(in the rows, 128 means zero)
One turn moves every row onto another: examples first, then more rows asked
sutez: [159 156 135 123 134 119 143 137  92 146 113 125 114 155 145 136 144 103
 125 100 145 127]
koz: [120 110 171 135 127 115 128 118 152  97 135 133 109 120 117 129 161 113
 103 131 154 138]
larur: [129 146 153 164 137 119 140 123 127 168 150 128 100 122 149 126 124 132
 134 104 162 114]
podof: [119 100 131 127 147 150 143 120 136 174 164 145 125 123 133 137 124 118
 136  90 149 119]
Galon: [145  80 144 136 144 144 122 104 127 128 139 147 133 116 114 127  93 119
 137 133 151 127]
kasel: [106 149 126 119 115 103 139 139 158 141 125 105 113 131 136 161 113 120
 155  99 115 145]
pitan: [107 108 112 126 114 154  91 110 128 117 160 130 111 133 141 110 126 130
 109 131 122 130]
tonim: [134 144 140 155 144  96 136 100 107 151 138 132 121 117 121 105 139 159
 138 135 157 114]
vuka: [ 72 100 124 129 123 119 120 151 150 122 142 142 134 104 121 135 125 122
 138 142 121 133]
nuvez: [152 144 126 119 125 117 130 140  82 147 108 114 113 151 157 128 122 126
 136 106 140 126]
nifoz: [131 104 138 135 145 107 141 140 125 153 116 104 164 125  93 123 145 116
 152 121 116 123]
vufa: [128 141 124 134 132 113 140 104 122 130 139 166 135 104 117 130  97 138
 150 162 148 123]
ketu: [128 111 123 114 135 105  98 126 160 127  96 125 127 159 127 148 146 154
 145 106 127 126]
tuv: [135 160 132  96 138 133 145  99 155 133 144 159 127 141 110 118 160 107
 126 119 133 128]
Dov: [113 102 157 121 131 130 127 132 140 109 150 144  99 130 139 121 145 100
  94 128 141 155]
sigo: [124 102 138 129 138 143 138 118 134 169 168 140 126 129 139 127 118 127
 140  91 161 123]
sebi: [138 135 133  99 106 101 131 136 115 134 135 146 152 141 158 111 137 115
 118 117  96 148]
kekag: [136 145 139 152 148 102 143 110 104 148 140 136 129 114 121 113 157 156
 134 143 155 113]
div: [139 154 108 136 128 100 126 132 112 141  83 117 137 122 116 149 134 141
 145 118 146 106]
Mede: [106 132 100 125 162 130 131 139 150 143 125 138 123 128 130 175 144 103
 136 113 118 107]
Kek: [139 148 162 123 110 124 115 109 142 105 122 118 129 132 149 123 102  93
 132 134 112 149]
ket: [124 135 104 115 153 122 150 140 114 109 139 144 141 102 127 119 174 121
 114 135 117 122]
giz: [141  83 141 138 129 139 127 101 126 134 151 143 129 117 124 122  90 126
 143 132 157 132]
vom: [161 154 147 146 133 128 143 121 146 141 106 125 124 132 120 128 110  80
 148 130 114 123]
naf: [104 116 100 137 110 126  86 120 138 119 121 121 121 108 126 136 113 159
 122 133 138 120]
ture: [130 135 122 112 119 147 123 125  98 139 156 132 104 158 164 110 124 106
 120 114 122 132]
Lan: [129 110 120 151 132 107 115 138 131 138  99 112 159 116 100 130 135 131
 161 136 116 104]
bor: [ 81 124 138 130 114  99 146 154 154 135 139 136 133  99 118 158 128 114
 137 129 132 136]
lipo: [ 91  94 113 129 123 155 106 122 138 111 154 137 123 119 125 117 131 113
 111 142 123 136]
supan: [136 119 130 137 119 120 119 137 138 113 136 126 114 125 143  82 140 126
 109 121  81 144]
Rused: [106 160 120  95 109 115 128 108 147 113 149 132 146 118 123 109 151 137
 135 117 110 139]
Foso: [156 153 134  98 136 125 147 113 131 143 136 153 113 149 130 123 161 105
 109 102 140 136]
rav: [134 112 145  94 143 117 121 111 126 139 123  99 153 161 118 125 143 118
 146 102 116 146]
netob: [140 147 128 122 138 127 134 137 123 102 119 158 141 104 148 154 120  88
 112 147 130 129]
gak: [127 129 121 136 127 110 139  95 120 138 145 155 131 108 117 120  94 145
 153 155 150 125]
Segim: [125 119 124 166 159 125 136 147 133 108 118 115  96 110 135 141 155 109
 118 131 115 112]
liv: [111 131 107 133 126 123 110 135 179 121 121 132  99 130 132 121 130 146
 136 113  96 132]
lilu: [130 120 152 145 119 103 119 123 144  99 119  85 110 117 121 119 155 141
 124 110 123 139]
doda: [129 140 155 172 139 123 147 130 127 165 144 127  97 115 152 135 134 123
 126 110 154 115]
Tukas: [101 115 101 146 121 122 100 125 140 116 106 123 138  99 107 139 121 142
 136 147 134 113]
vebe: [172 167 124 142 126 111 138 124 134 148  93 131 128 134 126 142 128 106
 146 120 124 110]
Melo: [132 134 103 124 120 103 111 136 107 141  94 110 131 122 130 143 118 162
 139 114 149 117]
leluk: [124 127 132 115 129 153 134 130 113 131 162 142 105 152 152 119 138  85
 105 114 131 144]
petu: [150 104 132 118 169 133 109 121 122 120 111 133 155 136 125 159 148  98
 115 123 136 117]
nav: [146 127 150 113 111  90 113 135 130 127  96 136 140 155 161 157 121 120
 133 119 127 139]

Dov turns into vebe
Melo turns into pitan
Now find these:
nifoz turns into koz
netob turns into Mede
Kek turns into kasel
sigo turns into tonim
ketu turns into supan
vufa turns into podof
leluk turns into div

One turn moves every row onto another: examples first, then more rows asked
salu: [118 137 157 125 157 134 128 102 102 139 142 150 143 127 117]
gedug: [133  96 109 135 137  81 133 112 127 125  84 122 159 119  98]
dun: [138 101 125 137 145  85 116 102 134 102  85 119 153 121 104]
pokav: [123 102 110 139 146  88 114 104 132  94  86 139 140 142 107]
dus: [110 136 145 126 155 139 131 114 100 149 138 155 142 121 110]
sok: [135 110 111 134 114 108 116 135 172 101 147 139 127 120 124]
Gotil: [142 116 111 134 157 110 130 125 149  89 129 148 143 150 163]
pebi: [132 111  99 142 130 116 120 165 130 117  86 133 125 110 143]
filab: [151 112 129 120 144  99 114 127 139  98 139 110 142  83 121]
zupod: [118  97  93 120 109 100 120 137 109 120 133 164 115 133 117]
Futib: [117 134 159 126 155 135 126 108  97 146 132 148 147 117 117]
kuvu: [126 122 102 137 144 101 133 156 134  96 103 119 132 121 157]
Dilo: [161 101  99 127 108  98 121 116 134 121  84 144 158 126 141]
boder: [116 138 158 125 157 133 127 105 102 134 142 147 144 124 116]
Kipu: [167  89 119 134 116 117 133 138 129 156 104 147 153 113 137]
Zokal: [149 116  86 130 137  98 127 117 150  98  95 140 161 129 147]
reg: [143 107 121 129 108  96 127 132 166 109 151 123 138 114 126]
duram: [114 137 158 127 160 132 126 104 100 136 137 149 143 127 121]
fazal: [132 102 104 133 100 109 120 140 161 119 142 148 124 125 118]
vetig: [136 100 106 114 114  84 146 137 112 137 141 123 147  99 116]
zerul: [110 139 146 126 163 135 131 106 104 139 142 154 141 129 117]
fetup: [106 139 145 127 163 135 131 110 101 138 138 154 143 127 119]
zaf: [116  96  96 137 137  84 131 113 123 118  84 141 146 140 100]
Lis: [146 104 124 134 105 103 119 154 114 123  87 125 127 119 148]
tav: [175 103 148 127 127 101 127 116 135 113 121 127 155 129 158]
geti: [135 104  81 140 145 126 136 148 144 134 111 168 141 133 141]
Sazu: [107 141 146 126 161 137 128 110 104 137 143 155 140 127 116]
zimi: [120 134 155 127 155 136 128 105 102 149 137 150 144 118 112]
gulum: [112 136 144 128 159 140 133 110 103 150 138 155 143 122 112]
dif: [158 110 102 125 121  88 129 110 139 104  97 133 164 131 151]
Munef: [139  99 113 129  93  97 130 136 156 126 146 134 135 118 120]
Buna: [118 135 156 125 151 134 130 108  99 148 138 147 145 117 111]
Roze: [151 106  82 134 125 109 119 123 146 115  83 151 155 124 138]
Kuzor: [132 110 114 128 139 116  89 127 136  82 131 152 109 118 122]
tof: [140 114 126 130 120  86 132 145 118 100 104 112 135 130 161]
pab: [109 135 146 129 159 138 131 114  99 150 133 153 145 118 113]

geti turns into Kipu
gedug turns into dun
Dilo turns into dif
Now find these:
Kuzor turns into zupod
sok turns into fazal
dus turns into Buna
gulum turns into zimi
kuvu turns into pebi
Futib turns into duram

One turn moves every row onto another: examples first, then more rows asked
Leli: [100 163 123 125 118 110 123 168 148 132 135 152]
dor: [127 123 130 184 126 116 146 103 135 122 107 140]
rorez: [ 98 117 109 153 113 114 140 147 147 114 114 107]
dufet: [138 161 155 132 154 137 119 105 149 137 123 144]
zuke: [130 114 106 160 131 111 125 137 108 116 164 140]
pazof: [113 171 157 118 132 131 118 149 147 136 127 126]
bezir: [132 151 117 147 147 122 101 100 152 120 134 169]
tos: [137 143 133 174 129 123 143  99 117 116 114 162]
Disu: [139 113 139 115 132 140 128 107 126 116 133 106]
zivi: [132 132 156 128 109 119 162 141 107 136 128 136]
muk: [129 117 134 145 141 137 116 119 128 114 139  92]
gebov: [109 148  95 140 127 107 111 136 156 120 135 173]
vov: [132 165 156 136 148 136 109 105 149 131 122 141]
kidos: [116 166 155 112 138 133 128 147 151 141 125 126]
mem: [106 111 109 121 102 115 150 141 143 115 113 122]
mon: [135 144 112 140 154 123 108  99 155 123 135 168]
Lokur: [137 115 128 150 118 119 152  92 134 120 105 152]
Guf: [111 144  92 136 132 106 123 136 159 125 133 175]
maru: [122 136 135 135 137 147 120 111 138 104 114  96]
Kube: [137 106 103 130 118 112 135 126 110 115 155 154]
duk: [104 158 120 117 125 112 131 169 147 137 138 152]
botig: [127 154 151 138 122 128 141 155  95 124 147 131]
zuge: [126 138 156 163 119 116 154 149 105 137 135 129]
mupa: [ 95 140 110 150 104 115 151 148 142 110 101 133]
Lufe: [125 123  89 141 132 123 112 131 117  98 157 141]

Lufe turns into maru
bezir turns into pazof
Now find these:
kidos turns into Guf
zivi turns into Kube
zuge turns into zuke

One turn moves every row onto another: examples first, then more rows asked
zanuf: [125 121 109 155 104 153 170 157 131 101  83 109 104 104]
zifes: [141 140 125 138 147 138 113 189 138 151  91 146 146 138]
rilit: [134 109 138 154 161 132 113 160 137 160 120 126 152 125]
zod: [140 121 150 169 165 134 124 162 149 161 112 128 133 135]
Mov: [109  85 115 166 116 151 132 154 145 119  81 123  86 126]
peb: [121  88 112 160 108 139 158 135 132 124  99  96  99 113]
folu: [121 103  79 170 119 151 170 183 131 121  83 112 107 120]
Tedap: [121  95  71 147 111 135 134 151 136 107  93 122 108 129]
mol: [152 133 139 152 136 122 105 178 144 146  95 144 145 135]
gasus: [122 119  87 145 114 148 155 144 135  90  93 118 105 114]
kubaz: [159 136 146 151 138 118 138 151 135 151 117 115 151 120]
muze: [115 105  70 160 133 153 158 161 138 106  94 120 102 126]
sofoz: [110 115  86 174 107 126 161 171 132 127  77 122  91 122]
goki: [109  99  94 154 126 154 134 143 146 100  91 127  91 127]
zupit: [148 132 113 146 148 129 127 186 127 149 111 130 170 120]
fiva: [109 105  94 169 100 120 144 162 135 128  76 126  88 124]
tovi: [140 151 143 145 165 150 151 165 135 151 109 122 142 122]
bipip: [135 126 132 151 155 141 105 184 140 145 101 147 153 127]
nifa: [154 130 113 165 152 121 137 189 136 163 108 126 154 136]
Ziso: [143 135 151 142 148 137 124 152 133 139 116 125 156 109]
Rileg: [124  90  85 155  94 133 132 173 133 119  76 123 107 127]
lalo: [111 113 107 170 105 125 165 143 132 126  88 110  87 113]
buva: [117  94  86 154 126 143 155 131 136 111 108 106 101 122]
bogup: [144 134 151 131 142 130 122 145 135 154 112 122 144 125]
pufus: [151 157 142 161 155 142 146 181 141 138 101 132 145 121]
mik: [113 125  98 168 104 129 170 159 130 119  80 117  91 112]
pefig: [134 114 133 148 161 134 115 166 141 171 109 129 138 143]
Ger: [105 105 109 172 107 127 148 148 138 128  81 121  80 121]
Tiduf: [151 142 111 139 149 130 145 182 125 160 108 121 159 130]
Mapeg: [139 141 133 156 167 148 146 176 132 145 115 125 158 112]

zanuf turns into folu
Ger turns into lalo
Now find these:
pefig turns into bogup
Mapeg turns into zupit
muze turns into Tedap
mol turns into zod

One turn moves every row onto another: examples first, then more rows asked
kigup: [122 148 129 145 143 144 148 129 125 149 106 165 174 132 128  98 156 139
 107 158 114 169 126 121 104]
der: [131 162 131 110 143 124 133 129 139 119 124 162  72 145  94 140 150 106
 144 128 151 143 121 134 112]
duv: [150 121 130 136 165 100 151 118 124 139 118 123 135 131 153 120 112 144
 134 146  92 141 117 128 101]
Ter: [125 111 137 119 133 150 119 106 142 154  89 135 156 114 139 114 151 134
 154 148 128 134 126 109  89]
keze: [117 127 109 122 157 124 139 142 123 151 119 170 117  94 146 143 141 129
 161 131 149 132 100 133 123]
Guvub: [142 114 124 113 194 112 160 114 156 114 145 157 117 152 115 124 126 131
 116 125 119 134 111 159 106]
nivi: [131 111 127 111 115 168 146 129 179 134  97 139 123 127 100 124 151 157
 138 130 138 125 131 128 125]
zeril: [134 100 112 122 109 140 173 146 167 144 117 156 127 119 120 136 129 131
 160 132 136 134 120 140 144]
lun: [144 133 110 136 136 105 160 126 127 126 135 181 135 160 105 129 170 132
 114 124 124 187 141 143 117]
Kovik: [137 112 134 118 145 109 126 116 117 138 125 174 126 149 114 121 106 165
 168 143 168 170 129  92 114]
nomor: [140 128 126 115 164 142 158  99 134 133 101 124 166 161 116  80 130 126
 141 111 141 137 143 136 130]
kufi: [120 138 132 124 149 131 112  96 130 129 108 172 137 155 100 129  92 152
 161 139 168 150 123  96 112]
rema: [155 136 135 130 101 139 128 160 162 131 124 131 133 117  98 118 129 125
 137 125 119 133 141 128 144]
visov: [116 153 105 125 124 115 158 127 135 134 127 183 132 147 107 158 166 137
 115 146 147 165 124 133  87]
bipo: [105 161 102 138 152 137 145 124 133 146 120 180 155 129 134 135 168 157
 112 151 139 144 114 129 111]
Mok: [173 128 124 101 143 126 139 136 152 130 151 146 127 155 106 114 119 105
 122 115 131 174 150 119 127]
bave: [130 119 159 126 148 122 108 121 127 126 126 184 142 146  87  98 103 126
 163 150 157 162 124 109 105]
kalov: [127 125 143 138 177 131 111 114 131 119 124 186 141 140 113 104  96 149
 152 131 161 157 129 103 129]
papir: [132 133 138 143 111 129 162 141 156 117 105 141 100 134 106 117 151 125
 163 128 134 123 135 142 147]
Kipo: [137 133 127 118 132 154 164 158 151 133 103 129 139 121  99 102 124 151
 129 110 150 123 131 141 144]
Siper: [135 148 119 142 137 127 148 111 120 139 113 165 170 167  94  99 159 118
 116 135 105 172 131 144 123]
nipen: [142 126 135 127 155 119 150  85 155 119 111 134 133 165 115 129 112 113
 129 143  94 136 121 140  85]
vibus: [143 124 137  96 160 109 137 140 144 136 145 146 113 128 106 131 131 135
 115 156 120 134 101 141  67]
befor: [129 153 124 119 169 104 128 114 119 141 121 124 121 138 116 124 141 151
 136 150 113 106  95 147 100]
Moz: [130 119 135 120 156 107 109 104 116 131 132 181 133 161  90 106 123 147
 180 139 162 150 119 118 134]

kalov turns into bave
zeril turns into nivi
Now find these:
befor turns into duv
keze turns into Ter
Siper turns into lun

One turn moves every row onto another: examples first, then more rows asked
Vakor: [100 152  86  95 119  96 102 126 125 165 135 153 137  86]
povap: [132 139 101 119 107 127 127 146 158 185 108 151 118 165]
zirof: [ 66 171  82 119 142 101 120 129 156 162 107 160 116 141]
zuki: [111 127  96 129 107 117  93 138 150 192 162 100 131 126]
bunu: [ 78 191  76 113 141 133 118 134 147 168 123 149 127 144]
nul: [113 126  90 143 111 111  86 136 151 191 160 101 122 129]
tor: [ 92 152  69  94 118 102 120  92 166 158 142 137 135 102]
posud: [109 145  62 112 125  87  81 119 134 156 129 146 106  96]
Kisib: [105 120  90 138 108 104 102 120 171 187 157 101 124 132]
zopes: [ 81 172  73 112 141 111  94 149 133 160 109 155 102 138]
dek: [103 124 100 141 109 104 108 123 165 192 158 106 134 127]
Bove: [103 109  99 123 104  97  94 135 157 187 151 104 122 123]
fut: [ 74 173  81  89 133 122 102 151 133 162 114 153 116 135]
daset: [113 138  82  93 124 110  92  81 146 151 146 125  96 156]
daki: [117 180  71 130 133 118 103 113 132 171 151 143 143 103]
vud: [125 146  83 124 135 106  80  93 126 158 143 134  92 155]
Vesi: [132 137  98 125 110 122 125 143 162 184 104 151 115 167]
big: [128 132  95 108 102 127 125 143 166 179 106 146 113 167]
guge: [118 168  47 104 123 125  91 109 145 158 150 126 120 108]
tef: [100 156  68 136 131  85 112  93 158 163 133 150 126 105]
bafa: [102 113 102 137 110  92  94 135 153 189 148 111 125 121]
sudek: [108 158 119 126 136 103 115  88 123 174 148 152 137 147]
gize: [105 134 104  69 116 113  99  94 130 158 146 131 116 143]
lave: [116 144 108 138 139  87  94  95 117 166 135 154 108 146]
ruso: [ 83 184  59 112 140 130 105 129 154 159 121 141 106 152]
Zif: [134 135  93 122 108 123 118 145 160 181 104 148 107 165]
tafaz: [130 135 100 110 104 129 125 148 160 183 106 148 118 163]
lubip: [111 154 116  89 124 123 109 100 116 172 156 139 139 142]
teko: [134 135  89 114 105 128 120 143 164 179 106 143 107 167]
zukud: [ 66 165  72  93 133 108 115 127 163 155 110 150 109 142]

povap turns into tafaz
daset turns into vud
daki turns into Vakor
Now find these:
bunu turns into fut
zuki turns into Bove

